In the data rows, 128 means zero.
Some points, each followed by its number:
tensor([136, 121, 134, 120, 107, 118, 117, 145,  68, 151,  97, 147, 144,  93, 121, 140,  79,  96, 131, 133, 120, 102, 158, 113]) 0
tensor([ 97, 132, 137, 130, 120,  91, 162, 133, 109,  86, 116,  92, 112, 142, 126, 152, 134, 129,  95, 108, 139, 151, 138,  86]) 1
tensor([146,  87, 114, 115, 118, 164, 123, 145, 152, 135,  79, 157, 117,  79,  97,  97, 109, 143, 127, 157, 150, 108, 110, 124]) 2
tensor([141, 136, 101, 141, 181, 121, 146, 137, 136, 130, 117, 114, 153, 161,  85, 134,  91, 113, 112, 142, 154, 170,  87,  98]) 3
tensor([ 68, 171, 126, 198, 171,  99, 208,  89, 111,  42,  95,  86, 132, 117,  83, 105, 171, 145, 115, 123, 157, 117, 107,  89]) 4
tensor([124, 107,  93, 119, 118, 140, 145, 114, 104, 160, 105,  90,  78, 113, 121, 143, 141, 117, 115, 138, 115, 138, 152, 133]) 5
tensor([117, 133, 139, 107, 122,  80,  96, 112, 128, 114, 137, 125, 138, 138, 166, 143, 155, 153, 148, 110, 160, 142, 122, 128]) 6
tensor([161, 129, 140, 133, 134, 128,  96, 165, 120, 158, 142, 129, 116, 140, 159, 162, 139, 150, 169, 146,  93, 144, 167, 123]) 7
tensor([120, 126, 142, 133, 164,  97, 130, 120, 126, 124, 129, 120, 122, 138, 117, 140, 144, 163, 131, 145, 137, 136, 138,  91]) 8
tensor([121, 119, 120, 149,  79, 125, 148, 102, 144,  79, 123, 141, 139,  87, 134,  82, 153, 141, 136, 115, 162,  95, 108, 154]) 9
tensor([ 88, 138, 116, 134, 126, 123, 130, 131, 122, 122, 142, 112, 130, 119, 140, 132, 165, 146, 123, 131, 112, 120, 143, 136]) 10
tensor([122, 114, 116,  62, 150, 143,  90, 139, 115, 147, 150, 159, 128, 153, 128, 103, 145,  98, 191, 141, 162, 102, 157, 148]) 11
tensor([ 99, 128, 149, 142, 154,  89, 139, 104, 117, 127, 109, 125, 132, 126, 119, 120, 135, 123, 138, 134, 130, 123, 160, 126]) 12
tensor([118, 124, 119, 127, 138, 166, 104, 181, 132, 147, 133, 132,  89, 174,  77, 143,  89, 138, 177, 188, 152, 161, 111, 111]) 13
tensor([135, 117, 136, 111, 118,  77, 124, 159, 164, 165,  90, 126, 145, 122,  99, 147,  79, 115, 101, 156, 116, 142, 125, 101]) 14
tensor([134, 138, 101, 137, 117, 129, 135, 112, 156,  77, 136, 120, 143, 108, 168, 113, 162, 143, 110, 105, 113, 111, 145, 146]) 15
tensor([ 76, 121, 130,  96, 157, 191, 162, 168, 116, 141, 122,  73,  74, 133, 138, 136, 124, 120, 112, 149, 129, 143,  89, 120]) 16
tensor([127, 123, 111, 138, 120, 145, 134, 127, 106, 138, 102, 107, 127, 144, 131, 155, 136, 133, 146, 115, 127, 130, 167, 118]) 17
tensor([125, 120, 136, 115, 144, 123, 155, 128,  97, 145, 102, 109,  90, 117,  89, 137, 129, 104, 125, 128, 120, 166, 133, 121]) 18
tensor([133, 139, 122, 136, 117, 116, 158, 126, 144, 108, 109, 131, 127, 103, 130, 139, 122, 159, 117, 148, 113, 153, 101, 133]) 19
tensor([ 94,  86,  85, 136, 120, 122,  96,  98, 142, 136, 142,  79, 137, 130, 107, 122, 127, 149, 118, 141, 142, 140,  77, 165]) 20
tensor([147, 135, 157, 134, 139, 139, 155,  99, 114, 137, 127, 129, 143, 115, 107,  71, 120,  75,  71, 111, 142,  70, 170, 141]) 21
tensor([140, 105, 100, 121, 154, 147,  65, 105, 122, 151, 170, 146, 120, 153, 157, 105, 149, 137, 161, 136, 142, 108,  95, 149]) 22
tensor([123,  91, 129,  94, 145, 141, 118, 143,  83, 160, 163, 117,  99, 130, 123,  93, 122, 107, 201, 120, 122, 116, 125, 194]) 23
tensor([109, 105, 123, 117, 134, 140, 112, 146, 129, 138, 158, 117, 115, 145, 134, 119, 144, 140, 106, 152, 155, 122, 135, 131]) 24
tensor([111,  66,  91,  85, 132, 169, 116, 165, 121, 163, 158, 130, 109, 169, 153, 138, 165, 117, 155, 133, 135, 116, 131, 169]) 25
tensor([151,  84, 109, 126, 133,  34, 144, 109, 150,  98, 109, 107, 156, 103, 143, 111, 164, 125, 138, 105, 138, 114,  95,  91]) 26
tensor([110, 163, 133, 147, 142, 152, 104, 110, 114, 116, 116, 121, 139, 121,  85,  85, 103, 139, 163, 135, 133, 124,  88, 119]) 27
tensor([ 81, 113, 118, 134, 130, 141, 152, 143, 165, 113, 139, 116,  53, 134,  88, 137, 101, 162, 107, 160, 172, 155, 109,  96]) 28
tensor([140,  70,  98,  98, 171, 123, 105, 133,  90, 153, 151, 119, 104, 183, 145, 156, 140, 113, 132, 114, 156, 125, 129, 172]) 29
New points follow, each followed by the numbers of its three nearest points above, nearest first.
tensor([117, 111, 136, 131, 151, 128, 106, 122, 106, 132, 151, 128, 128, 149, 112, 116, 148, 117, 134, 118, 141, 120, 149, 160]) 24 12 10
tensor([108, 153, 139, 133, 107, 154, 156, 101, 115,  83,  93, 108, 114,  87, 117, 103, 138,  99, 138, 116, 133,  87, 152, 148]) 9 12 15
tensor([154, 123, 115, 124, 170, 111, 134, 151, 147, 149, 163, 149, 120, 130, 122, 122, 171, 124, 116, 146, 122, 135, 162, 156]) 24 10 8
tensor([152, 117, 104, 123, 124, 120, 120,  88, 115, 142, 155, 135, 160, 135, 145,  95, 157,  86, 129,  77, 101, 113, 151, 152]) 15 10 17
tensor([131, 134, 112, 112, 138, 126, 138, 122,  97, 135, 180, 117, 139, 157, 140, 117, 112,  86, 116, 121, 172, 132, 164, 155]) 24 29 17
tensor([137, 123,  72, 113, 128, 130,  81,  74, 140, 127, 157, 136, 168, 154, 190, 108, 158, 113, 147, 108, 116, 132, 131, 165]) 22 15 6
tensor([113, 129, 143,  97, 116, 152,  90, 146, 130, 131, 151, 124, 164, 169, 129, 113, 108, 110, 130, 113, 113, 134, 136, 121]) 24 17 10
tensor([167, 183, 143, 151, 140,  91, 111,  81, 110, 107, 129, 136, 128, 130, 123, 145, 103, 111, 100, 106,  88, 135, 139, 138]) 12 19 8
tensor([172, 224, 198, 103, 126, 121, 138, 159, 118, 149,  81, 208, 118, 118, 112, 142, 120, 113, 107, 121, 110, 119, 153,  94]) 0 14 18
tensor([117, 129, 106, 146, 110, 137, 147, 112,  60,  98, 135, 102, 120, 136, 128, 109, 113,  83, 142, 112, 151, 118, 133, 111]) 17 1 12
tensor([202, 154, 232, 115, 149, 100, 101, 104, 149, 125, 160, 194, 141, 140, 156, 117,  94, 137, 111, 119,  87, 151, 165, 128]) 7 8 12
tensor([154, 147, 127, 122, 100, 136, 114, 134, 139, 145, 143, 120, 156, 154, 173, 159,  99, 121, 117, 117, 120, 100, 148, 140]) 17 7 24
tensor([170, 175, 162, 183, 147, 102, 159,  93, 104,  80, 101, 136, 185,  99, 109, 118,  87, 115,  79,  77,  99,  96, 129,  79]) 21 12 19
tensor([118,  93,  94, 125, 136, 126, 139, 133, 165, 134, 140, 132, 133, 133, 166, 141, 134, 148, 134, 119, 144, 130, 109, 129]) 24 10 19
tensor([161, 106, 125, 125, 128, 127, 127, 131, 125, 133, 101, 161, 115, 135, 145, 133, 118, 151, 156, 160, 139, 143,  88, 134]) 19 2 8
tensor([136, 128, 135, 142, 116, 116, 107, 177, 170, 132,  81, 136, 106, 120, 159, 165, 150, 142, 112, 125, 120, 173, 108, 102]) 19 14 8
tensor([134, 126, 144, 122, 125, 144, 137, 161, 151, 165, 109, 156,  90, 120, 120, 149, 124, 128, 127, 174, 121, 135,  90, 132]) 19 2 24
tensor([190, 108, 133, 107, 142, 142, 129, 102, 119, 160, 127, 150, 135, 127, 141, 151, 153, 110, 122,  97, 117, 137, 157, 148]) 17 7 5
tensor([123, 100,  92, 122, 138, 122, 124, 138, 131, 112, 134, 121, 149, 138, 137, 161, 128, 113, 121, 110, 136, 164, 116, 107]) 17 24 8
tensor([119, 139,  93, 139, 113, 121, 192, 146, 145, 128, 104, 105, 114, 103, 124, 144, 135, 149, 105, 137, 161, 124, 120, 115]) 19 1 10
tensor([156, 106, 122, 146, 114, 102,  81, 135, 167, 126, 140, 130, 128, 125, 123,  94,  86, 151,  93, 133,  97, 136, 110, 160]) 19 20 24
tensor([123, 135, 146, 125, 141, 116, 118, 168, 126, 143, 130, 144, 137, 134, 109, 123, 119, 152, 147, 166, 116, 151, 151, 107]) 8 7 12
tensor([129, 158, 153, 125, 142, 151, 118, 133, 115, 119, 118, 113, 107, 138,  90, 114, 100,  90, 123, 155, 142, 129, 148, 133]) 18 27 12
tensor([182, 137, 123, 133, 146, 115, 114, 114, 135, 107, 103, 142, 117, 117, 114, 116,  85, 102,  99,  97, 124, 133, 108, 126]) 19 3 18
tensor([145, 125, 118, 163, 132, 102, 132, 127, 145,  91,  72, 138, 142,  57, 125,  93, 141, 152, 121, 134,  86, 134, 145, 128]) 19 15 12
tensor([118, 167, 147, 143, 144, 136, 121, 148, 109, 110, 106, 145, 117,  65, 156, 107, 121, 178, 141, 159, 104, 108, 107, 131]) 19 10 27
